grid = -6.72,3.33,3.38,-12.08,1.64,-5.49,-5.49,-14.69,-5.49,2.00,7.68,-11.47,-6.38,16.39,-12.95,-9.49
The entry just right of the largest entry: -12.95
The entry just right of -12.95: -9.49
The entry just left of 1.64 -> -12.08
What is the entry just right of the smallest entry?
Answer: -5.49

X =
[[ .69 -.03 -.63 -.19 -.28 -.21 -.36  .39]
 [-.09  .42 -.26 -.32  .13 -.07  .18  .45]
 [ .24  .17 -.10 -.23 -.09 -.25  .32  .52]
 [-.09 -.14  .09  .48 -.15 -.15 -.66  .14]]
Rows and columns are numbered from 1.
Find the entry in row 3 and column 1.
Answer: .24
Find the entry directly above .52.
Answer: .45
The entry just right of -.63: -.19
The top-right entry is .39
The entry at row 1, column 1 is .69
The entry in row 1 and column 2: -.03
Find the entry in the bottom-left corner.
Answer: -.09
Find the entry directly below the largest entry.
Answer: -.09
The top entry of the column that holds the smallest entry is -.36
The entry just left of -.66: -.15
The entry just right of -.26 -> -.32
The entry in row 1 and column 3 is -.63
Find the bottom entry of the column that holds the smallest entry.
Answer: -.66
Find the entry in the bottom-right corner.
Answer: .14
The entry just right of -.10 -> -.23
The entry just right of -.14 is .09

Questions about the grid below.
1) Which number is the entry just left of the smallest entry?
2) Which number is the entry just right of 1918?
3) Which number is the entry just right of the largest entry?
4) Which number is the entry just right of 2071?
[[7616, 2948, 5257, 7222, 6711, 3609, 3831, 5262], [8458, 3910, 3490, 7394, 6845, 3471, 5276, 6659], [6780, 6243, 5739, 6808, 2567, 1609, 5268, 3662], [3376, 5931, 5055, 6245, 2071, 1918, 6167, 4261], [4823, 3248, 3576, 6703, 6474, 1208, 3818, 5900], [2831, 4954, 3095, 3932, 3929, 4008, 4755, 3340], [3186, 2842, 3912, 4124, 2300, 1128, 5416, 5541], [4567, 3825, 5911, 5771, 6379, 5325, 6298, 3748]]
1) 2300
2) 6167
3) 3910
4) 1918

Questions about the array below.
1) Report the entry in the top-left corner.
2) Report the largest entry in the last column.
3) Report the largest entry in the first column.
4) Report the 2nd-last entry, reading row by row.
5) Report the 1st entry on the diagonal from the top-right corner.
6) Report the entry in the bottom-left corner.
7) Report the last entry, reading row by row.
8) Report the 2nd entry on the main diagonal.
array([[6, 7, 5, 6, 5, 5, 6, 6, 6, 8, 4, 5, 6, 9, 6],
       [7, 4, 7, 6, 8, 8, 7, 6, 4, 5, 5, 4, 5, 6, 9],
       [6, 6, 3, 5, 4, 7, 7, 5, 8, 4, 6, 7, 6, 7, 6],
       [5, 6, 5, 5, 7, 7, 6, 5, 8, 8, 8, 7, 7, 5, 6],
       [5, 5, 6, 7, 5, 6, 5, 6, 6, 4, 6, 5, 7, 2, 6],
       [4, 6, 7, 4, 8, 7, 7, 5, 7, 9, 8, 8, 7, 6, 6]])
1) 6
2) 9
3) 7
4) 6
5) 6
6) 4
7) 6
8) 4

Read these off the array that follows. Rows and columns are numbered from 1.
1) Read off the entry just left of the largest entry.
2) Read off the largest entry.
3) Read off the top-right entry.
4) Read off the entry just right of 0.114.
5) Read off the entry in row 1 and column 1.
6) Read off the entry at row 1, column 3.
7) Read off the entry directly below 0.086.
8) Read off the entry at row 3, column 1.
[[0.031, -0.030, -0.062, 0.009, -0.010, -0.059, -0.043, -0.002, -0.153],
 [-0.030, 0.058, -0.051, 0.114, 0.004, 0.086, -0.053, 0.017, 0.121],
 [0.004, 0.051, 0.003, 0.080, 0.018, 0.076, -0.011, 0.023, 0.144],
 [-0.018, 0.029, -0.070, 0.087, -0.005, 0.040, -0.062, 0.009, 0.022]]
1) 0.023
2) 0.144
3) -0.153
4) 0.004
5) 0.031
6) -0.062
7) 0.076
8) 0.004

Read these off the matrix that follows.
1) Read off the entry just left of 5015.
2) Read off the entry just right of 3452.
3) Read off the entry just left of 3373.
4) Read off the entry just right of 7204.
5) Read off the entry just left of 2324.
[[9540 4072 3976 9485 9491 3902 2982 6314 7419 5496 4327 8360 6600 4704
  5025 3210]
 [2773 9636 3638 5276 7652 6799 4468 7923 6284 7200 8980 2249 9485 6373
  7946 7622]
 [8321 8669 2743 8492 3137 8573 3359 5511 5309 7874 3577 5901 2266 2324
  6080 7146]
 [9191 7204 9592 4435 6542 7751 6277 4345 8158 3231 7055 7958 5629 5015
  5901 7896]
 [4283 7103 9400 7997 6720 2789 5099 3373 6222 2978 6893 3329 5657 5385
  8329 5223]
 [9206 4975 3541 3824 2963 3299 6251 5151 4102 6188 3201 7485 8617 5898
  9576 6313]
 [2074 4435 2140 3901 3416 4377 8451 3984 8775 7694 8842 3973 4263 8093
  5670 4684]
 [7043 6491 5333 5138 6689 7283 6245 7463 4572 4542 4183 7004 6606 8151
  3218 3336]
 [8430 9547 5935 2242 9251 2538 4931 6796 5928 2340 5171 9324 4313 2109
  2802 3088]
 [5760 9570 7497 8301 2412 2867 3555 6418 4878 4261 2186 5959 5647 5652
  3058 9096]
 [4765 6140 7247 3452 5003 8594 5359 4476 9610 7047 2748 5981 8922 4889
  8579 3534]
 [7301 7134 4181 5291 2839 5532 9624 3770 9009 3520 6245 4502 8769 2446
  3614 5461]]
1) 5629
2) 5003
3) 5099
4) 9592
5) 2266

Read these off the matrix that follows. Counting starts at 1.
1) Give the bottom-left entry.
2) Give the entry directly above -0.09.
3) Give the bottom-right entry.
4) Give the entry in row 1 and column 1.
5) Give the entry just left of the smallest entry.
6) Give the entry just right of the smallest entry.
7) Give the entry in the top-right corner.
[[ 0.00 -0.11 -0.16  0.06 -0.06 -0.03]
 [ 0.21  0.05 -0.09  0.05 -0.03  0.05]]
1) 0.21
2) -0.16
3) 0.05
4) 0.00
5) -0.11
6) 0.06
7) -0.03
